Here are some points, each followed by its number:
<-1.22  1.94 -1.47  1.60 -0.44 -2.43  0.48  0.62 -1.43  1.10  0.65 -1.38 -0.08
 -0.84  0.78 -0.56 -1.13  4.56 -0.82 -0.83 -0.51 -1.61  1.33 -0.74  0.55 -0.81
 -0.47 -0.22 -0.45 -1.17 -0.82  1.75 -0.38  0.10  2.44  1.94 -0.52 -1.77  1.97
  0.67  0.01  3.48 -0.97 -0.10 -0.42 -0.75  0.47 -0.77 -2.08  1.36 -1.98 -0.79
  0.73 -1.93 -0.19  1.75  0.40 -0.37  1.28  2.02 -4.72 -0.19 -1.42 -0.28> 0
< 1.32 -1.08  0.23 -0.69 -1.02  1.32 -0.31 -0.63  0.61 -0.13  0.40 -0.54  0.01
  2.39 -0.93 -0.32  0.33 -1.07 -0.10 -0.22 -0.86 -0.20 -0.51  1.03 -0.64 -1.02
  0.30  0.01 -0.15 -0.03  1.61 -1.51 -0.79  1.01 -0.69 -1.27  0.31  1.12 -0.30
 -0.39 -0.11 -1.21  0.05  0.47  0.28 -1.20  0.73  1.04 -0.39 -1.02  1.08 -0.38
  1.13  1.02 -1.44  0.06 -2.29 -0.83  1.30 -0.48  1.74  0.68  0.91 -0.17> 1
< 1.05 -1.21 -1.05 -0.86 -1.76  1.21 -0.69 -1.60  0.39  0.20  0.28  1.43 -1.31
  0.87  1.39  1.44 -1.81 -0.32  0.62 -1.53  0.85  0.47  1.80 -0.14 -1.43 -0.11
  1.03  0.10  0.06  1.05  1.27 -2.56  0.43  0.14 -0.39 -1.46  2.11  1.89 -0.75
 -1.47 -0.85 -1.34  0.64  1.44  0.46  0.21  1.17  0.77  0.96 -1.51  0.98 -0.44
 -0.14  0.60  0.17  0.24 -1.30  0.65  0.57 -0.22  1.22 -1.65 -0.35  0.69> 2
<-0.08 -0.22  0.68  0.70 -0.35  0.66  0.53  0.09  0.17  0.34 -0.40 -2.03  0.42
  0.37  0.29  0.60 -0.14 -0.50  0.77  0.33 -0.59  0.58 -0.31 -0.08  0.62 -0.02
  1.10 -0.41  0.61  0.37 -0.56 -0.54 -0.11  0.13  0.53 -0.24  0.23 -0.05  0.59
  1.00 -0.13  0.96 -0.24  0.21 -0.66 -0.56  0.50  0.16  0.08  0.85 -0.27 -0.24
  1.61 -0.57  0.04 -0.46 -1.30 -0.01  1.09  0.65 -0.51  0.77  0.25  0.65> 3
< 0.23 -0.09 -0.54  0.46 -1.18  0.03 -0.25 -0.66  0.57  0.07  0.05 -0.85 -0.78
  0.37  1.04  0.75 -0.43  1.42 -0.16 -1.35 -0.18 -0.69  1.39  0.47 -0.70 -0.88
 -0.44 -0.33 -0.13  0.78  0.36 -0.86 -0.08  0.10  1.02 -0.30  1.09  0.58  0.45
 -0.51 -0.67  1.45  0.09  0.84 -0.10 -0.29  1.52 -0.79  0.31 -0.62 -0.61 -0.88
  0.91  0.21 -0.63  0.61 -0.31 -0.90  0.90 -0.17 -1.45 -1.11 -1.31  0.13> 4
< 1.46 -1.29 -0.04 -0.58 -1.14  1.48  0.07 -1.07  0.69  0.87 -0.83 -0.06  0.16
  0.38  1.40  0.56 -1.41 -1.65  1.20 -0.81 -0.53  2.75  1.07 -1.03 -0.73 -0.85
 -0.02  0.86  0.46  0.86  1.31 -1.87 -0.23  0.75 -0.94 -1.59  0.95  1.29 -0.18
 -0.06 -0.77 -1.73  0.00  1.76  0.70 -0.42  1.09 -0.36  0.95 -0.35  0.65 -0.02
  1.16 -0.92 -0.91 -0.69 -1.12  0.20 -0.20 -1.74  2.31 -1.75  0.53  1.69> 5
<-1.28  2.92  3.02  0.12  4.79 -1.10  0.39  3.43 -1.40 -1.28 -0.07  0.24  1.98
 -1.86 -3.89 -1.15  1.79 -0.91 -1.13  6.03  1.97  0.26 -2.76  0.27  1.67  3.43
 -0.39 -0.05 -0.61 -2.58 -3.46  4.01  1.66 -1.30  1.17  2.73 -3.17 -1.53  1.79
  2.52  2.44  1.66 -0.65 -3.60  0.30  1.70 -4.57 -0.56  0.53  2.92 -0.87  3.24
 -2.07  1.04  2.73 -1.60  4.02  1.59 -1.35  2.18 -0.78  1.49  1.23 -0.94> 6
< 0.15 -1.22 -0.32 -0.08 -1.11  1.89 -0.04  0.00  0.54  0.15  0.25  0.92 -0.48
  0.07  0.98  0.96 -0.77 -1.47 -0.51 -1.34 -0.38  0.23  0.17  0.09 -0.74 -0.31
  0.60 -0.31 -0.47  0.40  1.21 -1.66 -0.26 -0.75 -0.74 -1.09  1.22  0.06 -1.18
 -1.50 -0.76 -2.44  0.45  1.58 -0.34  0.27  0.18  0.24 -0.60 -0.90  0.86 -0.18
  0.27  0.05  0.63  0.57  0.45  0.48  0.20 -0.48  0.70 -0.48 -0.59  0.15> 7
< 0.35  0.14 -0.88 -0.54 -0.21 -0.22  0.15 -0.31  0.46  0.23  0.96  1.27 -1.33
  0.73 -0.23 -0.92  0.21  1.90 -0.21 -0.56 -0.28 -0.95  0.04 -0.38  0.22  0.14
 -0.58 -0.35  0.70 -0.26  0.88 -0.26 -0.39 -0.15  0.80  0.58  0.35 -0.92  0.54
 -0.54  0.11  0.17  0.05 -0.67 -0.31 -0.37 -0.11 -0.61 -0.62 -0.08  0.13  0.13
 -0.87  0.25  0.05  1.45  0.56 -1.42 -0.60  0.72 -1.24 -0.84 -0.06 -0.02> 8
<-0.04 -0.95 -1.47 -0.27 -1.03  0.54 -0.47 -1.13 -0.11 -0.01  0.54  1.57 -0.48
 -0.19  1.42  1.42 -0.47 -0.36  0.08 -1.41  0.15  0.31  1.18  0.05 -0.81 -0.85
  0.86  0.53  0.80  0.90  1.53 -1.19 -0.75 -0.15 -1.14 -1.15  0.68  0.38 -0.75
 -0.96 -0.21 -1.45  0.69  1.36 -0.04  0.09  0.91  0.50  0.93 -0.29  0.55 -0.58
 -0.16 -0.22 -0.37  1.01 -0.75  0.61 -0.19 -0.93 -0.26 -0.43 -0.78  1.42> 9
<-0.18  0.49 -0.71 -0.08 -1.52 -0.64  0.76  0.04 -0.36  0.20  0.25  0.40  1.06
 -0.40  0.92 -0.18  0.10  1.27  0.02 -0.05 -0.71 -1.25  0.44 -0.58  0.93 -0.07
 -0.93  0.89 -0.05  0.57 -0.20  0.80 -1.71  0.87  1.04  0.05  0.46 -0.73  0.36
 -0.02 -0.53  1.08 -1.06 -0.14  0.76 -1.01  0.43 -0.58 -0.45  0.72 -0.82 -0.97
  0.15 -0.57 -1.04  1.55  0.09 -0.31  1.38 -0.47 -1.34  0.75 -1.20 -1.13> 10
< 1.00 -2.04 -1.47 -0.78 -1.56  1.09 -0.35 -2.17  1.25  0.47 -0.13 -0.14 -1.60
  1.07  2.12  0.59 -1.85 -0.03  0.17 -4.11 -1.06 -0.67  1.53  0.28 -0.53 -0.67
  0.63 -0.76  0.49  0.09  2.88 -1.80 -1.29  0.25  0.00 -1.43  1.49 -0.58 -0.61
 -2.27 -1.24 -2.65  0.06  1.92 -0.18 -1.04  2.45  0.78 -2.08 -1.86  1.05 -0.27
  0.48 -0.82 -1.25  1.28 -1.50 -0.61  0.18 -1.47  0.82 -1.63 -1.16  0.82> 11
<-0.09  0.90 -0.84  0.85 -1.25  0.30  0.17 -0.37  0.08  0.24 -0.34 -1.52 -0.54
 -0.51  0.46  0.50 -0.04 -0.24 -0.20 -1.34 -0.01 -0.03  1.60 -0.59  0.11 -1.38
  0.14 -0.58  0.15  0.39  0.24 -0.06  0.34 -0.15 -0.35 -0.28  0.15 -0.13  0.43
 -0.29 -0.92  0.20 -0.26 -0.18 -0.72 -0.37  1.05 -0.39 -0.28 -0.90 -0.53 -0.58
  0.86 -1.30 -0.55  0.72 -0.93 -0.47  1.10 -0.50 -0.87 -0.64 -0.88  0.58> 12
< 1.27 -1.74 -1.09 -0.49 -0.77  0.58 -0.85 -1.47  0.95  1.17 -0.36 -0.55 -2.40
  1.79  0.61  0.89 -1.09 -0.34 -0.49 -3.28 -1.03 -1.09  1.55  0.06 -0.25 -2.29
  0.08 -0.41 -0.16  0.19  2.78 -1.83 -0.46 -0.23 -0.56 -1.56  1.24  0.82 -0.15
 -1.19 -0.92 -2.42  0.57  0.76 -0.58 -0.51  1.40 -0.26 -1.65 -2.00  0.78 -0.76
 -0.17 -0.71 -1.55  1.09 -1.62 -1.12 -0.19 -1.11  0.33 -2.00 -0.37  0.10> 13
< 0.89  0.22  0.29 -0.81 -1.85  0.00  0.50 -1.45 -0.62  0.23 -0.26 -0.91  0.33
  0.98  0.82 -0.36  0.46 -1.27  0.96  0.29 -0.51  1.73 -0.54  0.27  0.03  0.20
 -0.37  0.51  0.91  1.24  0.43 -0.49 -0.06  1.21 -0.41 -1.10  0.57  0.49  0.47
 -0.47 -0.77  0.22 -0.05  1.46 -0.55 -0.08  0.95 -0.30  0.23  0.52  0.88 -0.69
  0.35 -0.05 -1.04  0.09 -1.06  0.41  0.57 -0.22  1.00  0.24  0.37  0.12> 14
<-0.87 -0.67  0.86 -1.27  1.12 -0.41 -0.77 -0.13 -0.56  0.79 -0.44  0.58 -0.52
 -0.11 -0.75 -0.01  0.77 -0.37  0.91  0.43  1.81  0.27 -0.71 -0.09 -0.18  0.76
  0.33  0.51  0.50 -0.37  0.11  0.03 -0.25 -0.69 -0.55 -0.43  0.71  0.78  0.50
 -0.16  1.20  0.43  0.36 -0.07 -0.23  0.96 -0.72  0.51  1.91  0.07  0.55  0.52
  0.83  1.49  0.52 -0.86  1.46  0.25 -0.08  0.30  1.05  0.56  0.14  0.03> 15
< 0.45  0.04  0.61  0.71 -0.55 -0.29 -0.33 -0.33  0.24 -0.06 -0.62 -1.63 -0.50
  1.16 -0.62  0.28  0.65 -1.16 -0.17 -0.93 -2.04  0.01 -0.81 -0.09  0.77 -0.52
 -0.47 -0.33 -0.68  0.09  0.50 -0.09  0.17  1.11 -0.07 -0.16 -0.49 -0.54  0.82
  0.44 -0.97  0.24 -0.10  0.14  0.48 -0.89  1.01 -0.40 -1.57  0.74 -0.41  0.35
  1.28 -1.29 -1.32  0.34 -1.80 -0.44  0.50 -0.65  0.33  0.54  0.43 -0.77> 16
<-0.85 -0.08 -0.09  0.50  0.81 -0.84  0.75 -0.48  0.88  0.26  0.38  0.12 -0.10
 -0.53 -0.81 -0.92  0.83  0.62 -1.24  0.48 -0.74 -0.10 -0.31  0.46 -0.20 -0.65
 -0.67 -1.21 -0.83 -0.91 -0.72  0.38 -0.47 -0.42 -0.25 -0.03 -0.89 -0.54  0.21
  0.72  0.59  1.10 -0.28 -0.38 -0.83 -0.72 -0.60  0.01  0.31  0.15 -1.13  0.00
 -0.80 -0.56  0.15  0.62  0.06 -1.60 -0.60  0.87 -1.78  0.86 -0.23 -0.67> 17
<-0.85  1.33  0.47  0.71  1.75 -0.63 -0.14  0.57 -0.71 -0.33 -0.10 -0.15 -0.15
  0.21 -2.56 -1.42  0.82  1.93 -0.66  1.84  0.58 -0.66 -1.55  0.36  1.07  1.91
 -0.09 -0.55 -0.45 -1.37 -0.95  1.92  0.92 -0.22  1.16  1.28 -1.90 -1.35  0.68
  1.30  0.65  1.36  0.01 -2.00 -0.85  0.22 -2.44  0.42 -0.59  0.60 -0.83  1.18
 -0.05  0.87  0.96 -0.52  0.91  0.71  0.49  1.28 -0.65  1.58  0.94 -1.09> 18
<-0.58  0.43 -0.98  0.79 -0.19 -1.45 -0.21  0.44 -1.12 -0.53 -1.19 -0.66 -0.51
 -0.75  0.36 -0.31  0.08  0.73  0.72  0.35  0.49  1.01  1.23 -0.62 -0.47 -0.23
 -0.64  0.20  1.00  1.28 -0.99  0.40  0.10  0.98  0.58  0.95 -0.57 -0.37  0.76
  0.23 -0.19  1.44  0.13 -0.27 -0.19 -0.02  0.45 -0.95  0.88  0.38 -0.81 -0.02
 -0.30 -1.05  0.28 -0.05 -0.46 -1.01 -1.06 -0.78  0.59 -0.94 -0.85  0.99> 19
<-0.55  0.87 -1.64  0.50 -0.02 -0.44 -0.39  0.23 -0.26  1.13 -0.65  0.68 -0.46
 -1.58  1.00  0.05 -0.82  1.49  0.78 -1.97  1.17 -0.99  1.20 -1.12 -0.12 -0.76
 -0.48  0.61  0.68 -0.02 -0.13  1.49 -0.46 -1.11  0.53  0.42  1.06  0.24  0.39
 -0.16 -0.06  0.59  0.59  0.66 -0.43  1.20  0.31 -0.19  0.63 -0.27 -0.90 -0.94
 -0.38 -0.50  0.26  0.76  1.68  0.20 -0.66 -0.03 -1.95 -0.23 -1.04  0.30> 20
< 0.81 -1.30 -3.20 -0.06 -2.59  0.01  0.64 -2.72  2.08  1.30  0.48  0.41 -1.71
  0.44  2.24  0.34 -1.81  3.08  0.13 -3.82 -0.88 -0.89  2.94 -0.52 -0.93 -2.01
 -0.74 -1.14  1.04  1.45  2.55 -1.84 -1.64  1.06  0.60 -1.37  1.99  0.25 -0.50
 -1.70 -1.20 -0.80 -0.14  1.74 -0.84 -1.57  3.05  0.30  0.03 -1.90 -0.06 -1.64
 -0.02 -1.16 -1.58  2.44 -1.74 -2.46 -0.28 -0.82 -1.43 -1.78 -1.45  0.59> 21
<-0.54  1.00  1.86  1.16  0.62  0.38  0.48  2.00 -1.78  0.31  0.44  0.67  2.15
 -0.39 -1.56 -0.85  1.13 -1.08  0.31  3.95  1.19  0.45 -2.61  0.19  0.42  1.98
  0.39  0.98  0.18 -0.07 -1.98  1.75  0.66 -0.04  0.03  0.87 -1.23  0.21  0.42
  1.66  0.80  1.71 -0.82 -0.09 -0.29  1.17 -2.74 -0.25  0.86  2.26 -0.16  0.53
  0.19  0.63  0.85 -0.93  0.49  1.99  1.07  1.15  0.37  2.68  1.26 -0.78> 22
< 0.30  0.59  0.90  0.37  0.33 -0.88 -0.07  0.83  0.52  0.51 -1.14 -1.25  0.14
 -0.25 -0.08  0.56 -0.52 -0.04 -0.46 -0.28 -1.28 -0.55  0.49 -0.40  0.13 -0.55
 -1.00 -0.01 -0.57 -0.37 -0.65  0.45  0.14  0.54  0.63 -0.10 -0.37  0.01  0.44
  0.46  0.30  0.25  0.01 -0.90  0.79 -1.16  0.75 -1.46 -0.76 -0.54 -0.80  1.33
  0.25 -0.85 -0.12 -0.37  0.46 -0.71 -0.74 -0.33 -0.38 -0.68 -0.65 -0.08> 23
<-1.80  2.46  0.99  2.19  3.05 -2.01  1.15  3.10 -1.16 -1.43 -0.48 -1.32  0.14
 -3.14 -1.26 -0.81  1.30  0.54 -0.34  2.26 -0.27  0.85 -0.73 -0.77  1.93  1.58
 -1.26 -1.37 -0.61 -0.98 -2.79  3.51  2.12 -0.28  1.16  2.23 -2.71 -3.04  0.92
  2.48  0.84  1.99 -0.46 -2.78  0.04 -0.37 -1.92 -1.26 -1.37  2.00 -2.25  3.28
 -1.27 -1.98  0.94 -0.42  2.73  0.60 -2.03  0.04 -1.38  1.35  0.00 -0.29> 24
<-0.31 -0.63 -1.94 -1.37 -2.38 -0.53 -1.49 -1.75  1.05  2.37 -1.31 -1.42 -1.91
  0.45  1.03  0.61 -0.89  2.43  0.71 -5.09  1.55 -2.29  2.29  0.36 -2.22 -1.14
  0.90 -1.06  0.56 -0.03  4.28 -1.33 -2.14 -0.76  0.51 -1.47  2.18  1.68  1.16
 -3.14  0.15 -0.37  0.67  1.26 -1.32  0.93  1.55  0.80 -0.22 -2.53  1.84 -2.57
  0.82  0.01 -0.29  1.30  0.16 -1.97  1.07  0.97 -1.34 -2.52 -1.59  0.59> 25
<-0.22 -0.49  0.66 -0.71  0.48  0.15 -0.03  0.57 -0.49 -0.85  0.55  0.88  0.83
 -0.10 -0.27 -0.35 -0.01 -1.65 -0.04  1.56  0.23  0.47 -0.37 -0.13  0.22  0.34
 -0.06  1.13 -0.06 -0.32 -0.79 -0.25 -0.22 -0.19 -1.10 -0.51 -0.56  0.90 -0.92
 -0.05  0.28 -0.80  0.04 -0.45  1.09 -0.42 -1.12  0.83  0.76  0.19  0.12  0.70
 -0.49  0.49  0.06 -0.80 -0.27  0.99 -0.88 -0.44  2.09  0.39  0.49 -0.01> 26
< 0.92 -1.15 -1.77 -0.29 -2.68  1.16  0.00 -1.70  1.46  0.15  1.31  0.13 -0.32
  1.62  2.01  0.20 -1.88  1.27 -0.75 -2.93 -0.47 -1.16  2.81  0.46 -1.18 -2.43
 -0.17  0.14  0.89  0.86  1.81 -2.16 -1.32 -0.08 -0.03 -0.61  2.03  0.89 -0.71
 -2.63 -1.52 -1.60  0.35  2.10  0.02  0.00  2.36  0.53 -0.59 -2.23  0.65 -2.47
  0.63  0.58 -1.50  2.27 -1.06 -1.70  0.35 -0.43 -0.90 -1.42 -0.72  0.56> 27
< 0.21 -0.57 -0.12  0.61 -0.16  0.05  0.75  1.31  0.88 -0.74  0.11 -0.55 -0.36
 -0.18  0.66 -0.51  0.03  0.86 -0.57  1.02 -0.36  0.44  0.49  0.44 -0.09 -0.42
 -1.00  0.04 -0.05  0.22 -0.39  0.12 -0.46  0.76  0.14  0.47 -0.67 -1.04  0.53
  0.51  0.18  0.97  0.05 -0.10 -0.44 -0.74 -0.37 -0.64 -0.24  0.60 -0.76  0.94
  0.00 -1.06  0.39 -0.34 -0.61 -1.47 -0.90  0.19 -0.86 -0.01  0.30  0.56> 28
<-0.25  0.37 -0.81 -0.14 -0.40  0.44  0.35 -0.75  0.14 -0.12  0.98 -0.31  0.12
  0.05  1.32  0.30 -0.34  0.82 -0.31 -0.76  0.64 -0.73  0.06 -0.27  0.31  0.34
  0.76 -0.29 -0.52  0.36 -0.43  0.06  0.79  0.11  0.45  0.60  0.69  0.12 -0.41
 -0.37 -0.29  0.40 -0.74  0.20 -0.91  0.68  0.38  0.40  0.14 -0.35  0.39 -1.18
  0.71 -0.22  0.03 -0.30 -0.51  0.35  0.34 -0.46 -0.86  0.24 -0.52  0.19> 29
< 0.84 -1.86  0.51  0.48  0.07  0.56 -0.05 -0.31  1.15 -0.33 -0.03  0.76 -0.54
 -0.55  0.30  1.18 -1.13 -2.47 -0.26  1.16 -0.59  1.28 -0.02  0.18 -1.25 -1.47
 -1.48  0.41 -0.63  0.17  0.23 -1.69  0.36  0.25 -1.73 -1.29  0.21  1.76 -1.27
  0.12 -0.28 -1.43  0.75 -0.16  0.71 -0.78  0.96  0.05  1.12 -0.92  0.34 -0.46
 -0.85 -0.62 -0.05 -0.67 -1.20 -0.53 -2.05 -1.20  1.49 -0.79  0.97  0.48> 30
<-0.40  1.00  1.93  0.09  1.46  0.59  0.52  1.05 -0.17 -0.46 -0.70 -0.71  1.12
 -0.22 -1.63 -0.52  1.44 -0.85 -0.65  2.09 -0.21 -0.15 -2.38  0.43  1.54  2.01
  0.34 -0.68 -0.87 -1.47 -0.98  1.75  1.12 -0.59  0.95  0.84 -0.57 -1.68  0.50
  1.59  0.47  0.36 -0.15 -1.54 -0.02  0.25 -1.77 -0.22 -1.40  1.44 -0.19  0.10
  0.52 -0.18  0.97 -1.50  0.99  0.79  0.42  1.60  0.05  2.49  0.68 -0.91> 31
< 1.16 -1.31 -0.46  0.21  0.26  0.54  0.21 -0.34  0.88  0.53 -0.56 -0.66 -1.14
  0.01 -0.03  0.19 -1.07 -2.58  0.17 -0.34  0.02  1.21  0.20 -0.33 -0.80 -0.82
 -0.13 -0.59 -0.22  0.05  0.66 -0.79 -0.03  0.08 -1.63 -1.38 -0.53  0.46 -1.01
  0.11 -0.51 -1.75  0.21  0.56 -0.20 -0.79  0.90  0.51  0.60 -0.64  0.74  0.93
 -0.08 -1.76 -0.28 -0.65 -0.69 -0.30 -1.25 -1.19  1.47 -0.48  0.93  0.76> 32
Which five points above are nearest to each new point, looking only along the 3 directions in which the numbered points spread most? Their numbers follow each, nearest first.
< 0.20 -0.64  0.07 -0.34  1.44 -0.42 -0.45  0.34  0.07 -0.09  0.45 -0.33 -0.19
  1.50 -1.10  0.22  0.26  0.00 -0.40  0.23  0.04 -0.17 -0.23  0.30  0.64 -0.29
  1.35 -0.81 -0.50  0.52 -1.37 -0.95  0.89 -0.51  0.34  0.48 -1.13  0.44 -1.36
 -0.43  0.51 -0.62 -0.15 -0.07  0.63  0.25 -0.34 -0.90 -0.36 -0.05  0.48 -0.45
  0.90  1.09  0.37 -1.39 -0.49  0.18 -0.30  0.86  0.21  0.17 -0.06  0.11> 3 26 29 15 14
< 0.64 -0.06 -0.14  0.61 -0.53  1.69  0.39 -0.53  0.43  0.09 -0.48 -1.92 -0.11
  0.47  1.13  0.40 -0.23 -1.64 -0.17 -1.03 -1.46  1.17 -0.86 -0.40  0.59 -0.04
 -0.08  0.02  0.80  0.74  0.70 -0.89  0.51  0.34 -0.17 -0.45  0.03 -0.34 -0.63
  0.73 -1.20 -1.04 -0.57  0.96 -0.94  0.38  0.39  0.61 -1.45  0.03  0.31  0.42
  0.74 -1.42 -0.39 -0.10 -1.14  0.43  1.15 -0.43  0.48  0.29  0.45  0.47> 14 32 16 3 1
< 1.58 -1.70 -1.54  0.27 -2.16  1.59 -0.02 -1.39  1.42 -0.21 -0.26 -0.01 -1.38
  0.28  2.14  1.17 -1.74 -0.74 -0.43 -3.70 -1.20 -0.54  1.62 -0.08 -0.57 -1.37
  0.53 -0.58 -0.58  0.13  2.51 -1.79 -0.30 -0.50 -0.83 -1.54  1.84 -0.01 -1.28
 -1.15 -1.30 -1.73  0.72  0.67  0.65 -1.44  3.25  0.91 -1.42 -1.74  0.77  0.11
  0.07 -0.55 -0.93  0.93 -0.48 -0.78  1.10 -2.12  0.46 -0.31 -0.71 -0.61> 13 11 27 9 2
<-1.07  0.96  0.85  0.70  0.25 -0.16  0.79  0.97 -1.18 -0.29  0.35  0.14  1.58
 -0.90 -0.35 -0.60  0.55 -0.09  0.32  1.99 -0.28  1.26 -0.88 -0.22  0.73  0.61
 -0.75  1.19 -0.37 -0.24 -2.10  1.40 -0.02  0.38  0.37  0.73 -2.00 -0.34  0.23
  1.79 -0.51  1.83 -0.24 -0.38 -0.73 -0.26 -1.26 -0.43  0.80  1.30 -0.94  0.42
 -0.86 -0.84  0.71 -0.21  0.31  0.75  0.13  0.64 -1.04  0.91  0.29 -0.12> 31 18 17 28 23
<-1.09  0.29  1.63 -0.46  2.45  0.79  0.72  1.21  0.37 -1.81  1.64  1.94  1.88
  0.71 -1.91 -0.73  2.46 -0.62 -2.03  3.14  1.16 -1.56 -2.86  1.57  0.84  2.05
  1.48 -0.34 -0.78 -0.92 -1.83  0.60  0.53 -1.07  0.33  1.61 -1.01 -1.11 -0.67
  0.38  0.83 -0.03 -0.23 -1.82  0.22  1.31 -2.19  0.60  0.53  1.13  0.15 -1.25
 -0.21  3.44  1.04 -1.13  1.20  0.69  0.04  2.17 -0.28  2.64  0.86 -2.05> 22 31 18 15 26
< 0.97 -0.13 -0.35 -0.05 -1.63  0.20  0.04 -0.21  0.54  0.36 -0.06  0.74  0.04
  0.28  0.92  0.49 -0.72  0.79  0.10 -0.24 -1.03  0.59  0.38 -0.14 -0.02 -1.37
 -0.11  0.58  0.76  0.88  1.55 -1.10 -1.51  1.46  0.19 -0.71  0.80  0.45 -0.15
 -0.08 -0.22 -0.16 -0.20  0.68 -0.41 -1.43  0.97 -0.45 -0.65 -0.10 -0.16  0.18
  0.66 -0.51 -0.73  1.39 -1.04 -0.65  0.28 -0.11  0.21 -0.51  0.55 -0.27> 12 14 4 9 16
< 1.45 -1.19 -0.23 -0.61 -0.21  0.60 -1.68 -1.07  0.47  0.62 -1.32 -0.92 -2.33
  1.21  0.06  0.31 -0.16 -0.85 -0.64 -2.24 -1.05 -0.99  0.56 -0.20 -1.13 -0.39
 -0.15 -0.52 -0.32 -0.27  2.55 -1.13  0.29 -0.48 -0.16 -0.61  0.93  0.01  1.69
 -1.36 -0.39 -1.31  1.08 -0.27 -0.06  0.72  0.96 -0.23 -0.81 -0.68  1.45  0.51
  0.14 -0.67  0.07 -0.09 -0.41 -1.07 -0.31  0.58  0.73 -2.04 -0.67  0.92> 9 7 14 1 2
<-1.03  1.90  0.58  1.32  1.93 -1.49  0.62  2.53 -0.62 -0.83 -0.85 -0.53  0.91
 -1.39 -1.08 -0.97  1.26  1.14 -0.08  2.52 -0.27  0.41 -1.92 -1.25  1.82  0.96
 -1.30  0.14 -0.61 -0.89 -2.60  2.56  0.98  0.63  1.50  2.61 -1.59 -2.28  1.61
  2.19  0.65  2.53 -0.94 -2.22 -0.17 -0.59 -1.15 -0.87 -1.02  2.38 -1.99  1.75
 -0.26 -1.46  1.68 -0.48  0.85  0.43 -0.74  1.43 -1.88  1.53  0.09 -0.52> 24 18 31 22 17
< 0.17 -0.67 -1.56  0.19 -1.79  0.31  0.36 -0.26  0.54  0.00  0.72 -0.24 -1.40
  0.63  2.12  0.95 -1.69  0.46 -0.30 -2.47 -1.08 -0.90  2.59 -0.12 -0.70 -1.64
 -0.56  0.17 -0.26  0.26  0.50 -1.44 -0.78  0.42  0.07 -0.37  1.28  0.15 -0.53
 -1.29 -1.09 -0.77 -0.08  1.27  0.92 -1.55  2.10  0.14 -0.71 -1.16 -0.56 -1.04
  0.04 -0.46 -0.51  0.60 -1.58 -1.24  0.18 -0.80 -0.24 -1.62 -1.09  0.10> 13 11 4 12 27
< 0.80  1.36 -0.09 -0.79 -1.45  0.36 -0.34 -0.96 -0.54 -0.01  1.66  1.28  1.35
 -0.18 -0.85 -0.01  0.71 -0.50  0.18 -0.86  1.37 -0.54 -0.96  0.27 -0.49  0.13
  1.07  0.02  0.64  0.80 -0.33  0.66  0.02 -0.19 -1.13 -0.90  0.71  0.48 -1.68
 -0.61  0.29 -0.37 -0.14  0.84 -0.42  0.80  0.22  1.75  0.60  0.06 -0.16 -0.70
 -0.23  0.62 -1.44  0.93 -0.31  2.48  2.89 -0.02 -0.41  1.41  0.69 -0.93> 15 29 7 14 8
<-0.51  0.83  0.61  0.27  0.92  0.54 -0.15  0.70 -0.67  0.15 -0.18  1.29 -0.12
 -1.11 -0.32 -0.59 -0.06 -0.08  1.03  1.54  1.86 -0.01 -0.19 -0.39 -0.02  1.34
 -0.17  0.65  0.47 -0.30  0.14  1.39  0.55 -1.30 -0.43  0.30 -0.50  0.23  0.39
 -0.39  0.87  0.48 -0.41 -0.60 -0.08  1.52 -2.35  0.26  1.19  0.05  0.41  1.50
 -1.30  0.66  1.38  0.20  2.49  0.41 -0.83 -0.27 -0.37  0.33  0.37  0.76> 15 31 18 22 26
<-1.25  0.12  3.50 -1.35  3.85 -1.02 -0.28  0.63 -0.93 -0.89 -0.08 -0.71  2.19
  0.17 -3.57 -0.61  1.41 -1.25 -0.05  3.80  1.27 -0.12 -3.00  1.63  0.52  2.47
  0.68 -1.29 -1.09 -1.76 -1.60  1.28  1.44  0.32  0.37  1.37 -2.37  0.29  0.31
  2.41  2.39  1.03  0.89 -2.16  0.31  0.31 -2.68  0.34  1.13  0.72  0.79  0.91
  0.44  1.76  0.98 -2.13  0.78  1.15 -0.64  1.32  1.27  1.86  2.22 -1.02> 22 31 18 6 26
< 1.35 -1.98 -0.10 -0.93 -0.23  1.47  0.03 -1.63  2.09  0.14 -0.07  0.95 -1.63
  1.05  0.04  0.44 -1.63 -0.58 -0.49 -2.08  0.13 -1.04  0.64  1.14 -1.28 -0.68
  0.16 -0.60 -0.04 -0.19  2.47 -2.41 -0.61 -0.24 -0.45 -1.41  1.84  1.17 -1.91
 -1.78 -0.60 -1.91  0.59  0.76  0.76 -1.28  0.99  1.22  0.35 -2.92  1.03 -0.65
 -0.03  0.99  0.02  0.08 -1.16 -1.63 -0.33 -1.67  1.87 -1.06  0.26 -0.17> 2 9 7 1 5
< 1.48 -1.10 -1.85 -0.39 -2.41  0.65 -0.62 -0.96  0.03 -0.08  0.34  0.07 -1.03
  0.48  2.47  0.47 -1.39 -0.63  0.33 -3.24 -1.04  0.66  2.25 -0.58 -0.75 -2.11
  0.45  0.56  0.40  0.84  1.49 -1.93  0.28  0.12 -1.20 -0.71  1.56  1.06 -1.11
 -1.52 -0.91 -1.65  0.16  1.49  0.55 -0.47  2.19 -0.44 -0.61 -0.79  0.57 -0.70
  0.29 -0.62 -1.63  0.46 -1.51  0.30  0.61 -2.33  1.25 -1.95 -1.04  1.53> 13 11 27 2 9
< 0.21  1.71 -0.31  1.10 -0.17 -1.13  0.50  1.65 -1.00  0.20  0.98  0.69  1.81
 -0.68 -0.65  0.11  0.52  1.85  0.33  1.23 -0.31  0.18  0.61 -0.32 -0.04 -0.78
  0.27  0.58  0.75  0.87 -1.31  1.11 -0.20  0.25 -0.14  0.98 -1.24 -0.79 -0.03
  0.82  1.07  0.67  0.37 -0.44 -0.12  0.04  0.24 -0.68  0.41  1.38 -1.32 -0.28
 -0.36 -0.56 -0.21  0.75  0.65  0.17  0.14  1.15 -1.49 -0.26 -0.33  0.56> 17 19 28 23 10
